The same turns and mirrors carry the whole set onto itself and the rows of a family onto each other. Which other rows belong to the same family as each row named below? List them in the order they appear above.
These 32 rows form 4 families of 8 rows each.
Z275: [ 28  18  -5 -19  -7  10   7  -7  11 -16   7  41   2  11   4  39  -1 -23
  -8 -18 -58  35  -6  18 -13  13  -2  -9   7   0  10 -26  29  32 -40 -39
   5   8  23]
Z774: [ 33  -9  10 -14 -13  20  24 -10   7 -37 -10  42 -14 -11 -18  15  -3  -9
  17  21 -10  25  -8  32 -25  39 -13 -23 -14  -5  10 -16   3  27 -34 -11
  14  13  11]
Z984: [ 16  18   6  14  -3  22   5   5  10  -4   0  39   3 -18  -4  26  18   0
   6  -3 -35  15  31   5 -17  31 -11  -3   3  34 -13 -32  27  18 -31 -20
  16  11  41]
Z819: [ 51  31   5   8  -9  -8  -1  -9   9  -4  -4  16 -39  -7  -9  14   6  16
  -2 -15 -11  -4  15  19  -7   9  11 -28  -1   8   6 -34  32  -3 -23 -21
  28  15  32]
Z851: [ 27 -10  -6 -25 -21  -1  19   3   7 -15 -23  39 -22  -5 -20  12  14  -3
  11  15  -8  21  -8  44 -38  36  11 -24 -19  10   6 -33  15   4 -16 -15
  21   5  19]
Z510: [ 20  10 -24 -17 -13  20  12  -7   6  -8  -6 -15 -24  -2  -9  -5  12   2
  -8  -4 -39  10   8   0 -16  14   2 -12 -20   7   5 -20  38  -8 -19 -15
  13   3  18]
Z660: [ 27   9  -6 -18  -2  -4  11  -3   7 -13  -4  50 -37   5  -3  16  16  -3
   5 -26 -23  17 -10   6 -18   8   1  -5  -5  -8   5 -18  -3  -2 -12 -37
  19  16 -12]
Z392: [ 25  -6  -5 -21   6   0  12  -5  -1  -9  -4  28 -34  30 -13  15  14   0
 -12 -13 -19  23   3  28 -17  18   3 -12   2 -13  -2  -3   7  -9 -21 -17
  30  19  -9]
Z207: [ 28   2   9 -10  -7  53   3 -14   9 -16  20  49 -14  -7   0   1   0 -26
  -9 -20 -20  23   4  18   9  30  -5 -15   0  13   4 -25  20  33 -29 -23
  -4  22  29]
Z827: [ 21 -15  -4 -17 -14  13   9  -6   7 -20 -27  35 -24  12 -11  -1   9   2
  -4  18  -2  30   3  41 -24  34  26 -24 -15  10   2 -13  24  22 -30  -3
   9   0  15]
Z703: [ 26  10  -7 -24 -16  13  19   3  11  -4   3  47   8   3 -11  40  -8 -33
  -7  -3 -34  38 -20  27  -7  25   4 -38   5  16   3 -23   9  11 -25 -25
   4   1  14]
Z300: [ 27  -4   8 -25  -9  52   0 -14  -2  -9  -3  54  -8  14  -7   1   7 -14
  -4 -17 -18  30  -3   6  -8  34  -4  -7 -10  19   3 -22 -10  21  -9 -24
   6  21  40]
Z372: [ 45  33  11 -14  -5  38  10 -16  -9   2 -15  12   6   7  -9  16 -13 -24
 -28 -11 -28  16  13   0 -11  10 -12 -28   7   3  16 -25  19  13 -14 -30
  24   4  39]
Z453: [ 24  -8  11 -21 -10  25  14 -11  18 -14  22  48   1   7  -2  29  12 -26
  -8 -17  -7  19  -7   9  -3  40   2 -20  -1  27   0 -22  -6  27 -18 -16
  11  27  21]
Z731: [ 30   6   0  -9 -11  -2  12  -6  -8 -17   4  40   7  -5  -5  38   1 -21
  -2 -10 -36  44 -15  31 -11  23   1 -17  18  13  -3  -7  24   1 -28  -7
  -6  -1   8]
Z333: [ 38   7   2 -33  -7   0  18  -7   2  -4 -13  32 -37  12 -18  13  22   3
 -10 -15  -8  17  -6  27 -16  33   3 -21 -11  -2   8 -22 -10   2  -3 -18
  38  25   0]
Z918: [ 33  23  12   0  -3  30 -12 -18 -18   3 -23  12  -6  10  -7 -15   0 -25
 -19  -8 -10  12  16  21 -15   7  -2 -10   5   9   8 -38  29   9 -25 -38
  16   6  40]
Z353: [ 30 -11  10  -9  -5  32   0 -30   2 -10  14  32  -1  15  -8  13   1 -16
 -10 -24 -15  31 -16   9 -12  38   9  -7  -4  26   4 -11  -2  28 -15   1
   3  12  19]
Z282: [ 47  18   0  -6 -17  12  32  -1   7 -15 -23   9 -14  13 -14 -19  19  -2
  -4  11 -27   8   6  -2 -21  16  17  -9  -1  17   8 -23  15  -2   1 -16
  21   3   7]
Z541: [ 35  15  18  14   0   1   2 -13  11 -10 -18  29 -39  -8   0  16  -1   6
  -1  -2   8  -5  22  11 -24  10  -4 -23  -8   7  10 -28  20  33 -29 -23
  35   7  25]
Z440: [ 35  15  -5  20 -13  -3   4 -24   2 -13  -3   3 -37  -8  -2  22   6   9
  -8  -2  -7   0  24  33  -6  11   8 -18 -13  15   5 -15  32  22 -24 -20
  19  16  24]
Z400: [ 29  18   2 -14 -21   9  10  -5  13  -7 -14   7 -22   3 -18 -12  10   1
   4  -5 -31  -4   8  -3 -20  18  19 -10 -25  13   4 -40  40 -10 -19 -18
  16   4  40]
Z478: [ 29  28   6 -15   1  32   5 -22 -24  -4  -4   2  -9  24  -8  11  -5  -9
 -11   1 -28  24  -4  15   7  16 -11 -30  13   7   9 -22  22  22 -29 -14
  16  -8  50]
Z31: [ 27  28  25  -5   2  29  -9 -15  -2   7 -14  13   2   7   1  20  -8 -19
  -3  -9 -18  19  -2  20  13  17  -5 -43   6  11   1 -35  28  17 -35 -31
  13   3  50]
Z597: [ 37   4   3 -13 -16  18  10  -4  19 -36 -25  45 -21  -5 -15  -8  -4  -5
  14   8  -6  26 -19  30 -27  28  16 -29 -18  14  17 -17  25  31 -13 -18
   7  15  19]
Z91: [ 33  28  -3 -14  -9   7  13   0  -2 -21 -11  57  11   2 -11  46   9 -10
   2  -6 -31  42  -5  35 -20  20  -3 -16  23   3   7 -19  18  10 -32 -39
   5  18  23]
Z629: [  2  22  17  -8   5  20  -7  -7   6  -4   8  21  11   3  -6  20  19  -9
   7 -11 -30  10   9  -7  -2  29  -7 -12   1  11 -14 -41  21   7 -51 -27
  14  15  41]
Z430: [  0  17   6   3   1  19  12 -11  -5  -4   9  22  -8   7  -7  28  22   3
  13  -5 -21  14  14  13  -4  30 -15   7  14  22  -5 -29  28  15 -52 -11
   5   6  40]
Z107: [ 18  27   0 -15   3  20  23  13  10  -8 -23  12 -20   0 -18 -16  11  -5
   5   6 -44   9   4  -4 -17  16   0 -20  -9   2   1 -28  37  -3 -14 -23
  30  -1   7]
Z979: [ 31  -1   4 -20  -1  21  28  -5   7  -3 -16  32 -27  12   1  25  20   0
   7 -10 -36  32 -15  18  -8  26  -6 -13  -2  -8   8 -23 -15  19 -12 -28
  22   2 -13]
Z208: [ 53  12  -5  16 -17  -8   6   0  11  -5 -16  33 -39  -3 -12  15  -8  13
   4   4  -4   9  17  10 -31   8 -11 -15  -4  22   5 -18   7   3 -26  -5
  24  12  18]
Z309: [ 22  33   0  -4   3   3 -20   6   2  -5 -14  24  -4   1  -3   3  22   6
  -1  -9 -35  26  24   9 -19  20 -17  -3   6  23 -12 -28  35  15 -43 -18
  23  27  36]

The rest of the family of Z703: Z819, Z851, Z453, Z333, Z400, Z31, Z629
The rest of the family of Z597: Z984, Z660, Z300, Z372, Z541, Z91, Z107
The rest of the family of Z353: Z510, Z392, Z827, Z731, Z440, Z478, Z430

The same turns and mirrors carry the whole set onto itself and the rows of a family onto each other. Which other rows belong to the same family as each row named below? List them in the order they appear above.
These 30 rows form 5 families of 6 rows each.
Z335: [ 10  -1  -5 -14 -23   5   7  16]
Z474: [ 13  -8  18 -11  -3  24  -4  -2]
Z449: [-16  21  -7  13  -3   2 -11 -13]
Z775: [-25  -3   6   8 -22  -7   2 -11]
Z670: [  0   8  -7  17 -12  -4   4 -14]
Z320: [ 17  -2   4   4 -22  14  -8 -16]
Z853: [ -1  -5   5 -14  -8 -11  -7  29]
Z575: [-21 -10  -6  -8 -10 -11   9   9]
Z675: [  0  10   9  20  -2 -10   5  -3]
Z65: [ 17  17  15 -16 -13   9 -13  -3]
Z628: [ -9 -16   3   8 -13 -19   4   4]
Z464: [-25  -4  18 -20   4   2 -10  -7]
Z236: [ -1   7   2  26  -8   6 -23  -3]
Z535: [-10 -25   1  -3 -12  -5  -4 -13]
Z513: [-20 -16  16 -18 -17  18  -9   1]
Z647: [-23  12  -3  10  -1   8  -9  23]
Z39: [ 11  10   7  -5  -7  17  -6 -21]
Z158: [ -4  14 -11  -4   0  -4 -24  20]
Z187: [-18  10   4 -10  -7  14 -24  24]
Z725: [-23 -14   3   3  -2  19 -24   5]
Z387: [  4  -7  12 -20 -12 -21  -8   4]
Z914: [-13 -18  10   1   8   1   9  -4]
Z19: [  0  -5   7 -15 -25  -3 -20  24]
Z171: [-16  -2  -2 -13   0  25 -11 -14]
Z966: [-14   1  16 -12  -6  28 -22  -8]
Z41: [  2  25  -1   9 -12  14   6  -2]
Z722: [-16  17  14  12 -21   2 -19  16]
Z643: [ 13   5 -11 -21 -14   9 -16  -6]
Z863: [-12  17  16  -4   6  10 -26  13]
Z496: [21 -1  4 -4 -8 -8 -6 19]

The rest of the family of Z853: Z670, Z628, Z39, Z187, Z966
The rest of the family of Z496: Z449, Z65, Z535, Z513, Z647
The rest of the family of Z722: Z335, Z464, Z236, Z914, Z643
The rest of the family of Z158: Z474, Z775, Z725, Z387, Z41

The same turns and mirrors carry the whole set onto itself and the rows of a family onto each other. Which other rows belong to the same family as each row named below? List them in the order they appear above.
These 36 rows form 6 families of 6 rows each.
Z374: [ -3   3   0 -11   0  -5 -16   2 -16  11 -30 -13 -24]
Z135: [  3  22  21  10  -7 -15   0   3  -2  13   6   6   5]
Z25: [  8  -7   0   4  -9 -10  25   3  -6  12   2 -20 -29]
Z150: [ -2   2  -4   0   3  29 -26  -7 -14   2   5   8   0]
Z296: [ -2   5  12  -9  -3  -6 -19  -8 -10   9 -28  -9 -23]
Z393: [  8 -10   6  -1 -16  -9  23   9  -2   6  10 -19 -22]
Z512: [  5 -11  -2   7  -7  -7  22   7  -2   8   5 -21 -34]
Z235: [ -2   2   1   6   4  29 -21  -2 -12  -1   3  -4  10]
Z47: [  3 -14 -15  -6  16  -5   6  -4  18  12  20  -4   1]
Z348: [ -6  11   6  -4  -9  -4 -14   6 -10  11 -29 -18 -23]
Z968: [ 10  -3   2   3 -13   0  24  13  -8   8   6 -18 -31]
Z165: [ 12  -7 -20   0  20   2  11   0  15   4  17  -3   1]
Z988: [  2   0  -5   4   7  23 -24   4 -15  -4   2   6  13]
Z310: [  5   2   1   7   5  20 -28  -2 -15  -3  -2   6   9]
Z808: [ -5 -20 -25   6 -13   7  -8  20   1  -9  -5   7 -22]
Z882: [ -7 -19 -20  11 -14   5 -20  15  13  -4  -3   6 -23]
Z684: [  9 -11   2  -4   3  19 -31  -4 -15  -2   9   3   2]
Z360: [ -4  -9 -21  -4 -15   0 -18  20   6  -5  -3  18 -24]
Z245: [ -2 -15  -5   2 -15  -8  22  -1  -4   7  11 -18 -28]
Z424: [ 18  -7 -15  -6  19   3   6   8  21   3   9  -1   3]
Z924: [ -3  -9 -15  -8  12  -4   6  -3  27   6  17  -6  -1]
Z965: [  9 -11 -18  -2  19   6   5   5  18   0  20  -4  -1]
Z586: [  0  29  14   8  -3 -10  -4  -3   0  13   8  -2   8]
Z870: [ -4  15   3  -4  -7  -1 -22   2 -12  10 -26 -12 -26]
Z425: [ -9 -12 -28  15 -14   3 -10  12   5  -7  -8   4 -24]
Z507: [ -1  19  11  14  13 -21  -1   2  -8   9  11  -3   2]
Z749: [  0  23  15   7   9 -17   7   4  -3  15   6  -7   6]
Z277: [ -1  15   3 -11 -12   1 -16 -12  -5  18 -22 -15 -23]
Z377: [  8  -5   2  -5   4  22 -26   2 -12  -5   9  13   5]
Z156: [ -1  15   9 -10 -14   0 -12  -3  -4  16 -26 -10 -26]
Z583: [  0  29  12   9  12 -12  -1   3  -6  16   7  -5   3]
Z17: [  2  25   9   6   1 -23   3  -5 -13  12   8   0   3]
Z58: [ -1 -18 -21   8 -13   5 -12  16   0 -12 -12   6 -23]
Z452: [  2 -18  -2   3 -14 -11  21   1 -12  14  14 -10 -23]
Z378: [  0 -18 -20   1 -16  -2 -22  18  -2  -5  -6  12 -24]
Z567: [ 10  -9 -22 -10  11   1   8   8  18  13  17   0   1]

The rest of the family of Z360: Z135, Z684, Z924, Z277, Z452
The rest of the family of Z377: Z47, Z245, Z586, Z156, Z378
The rest of the family of Z150: Z296, Z393, Z882, Z17, Z567
The rest of the family of Z808: Z25, Z310, Z965, Z870, Z749
The rest of the family of Z374: Z235, Z968, Z424, Z425, Z507

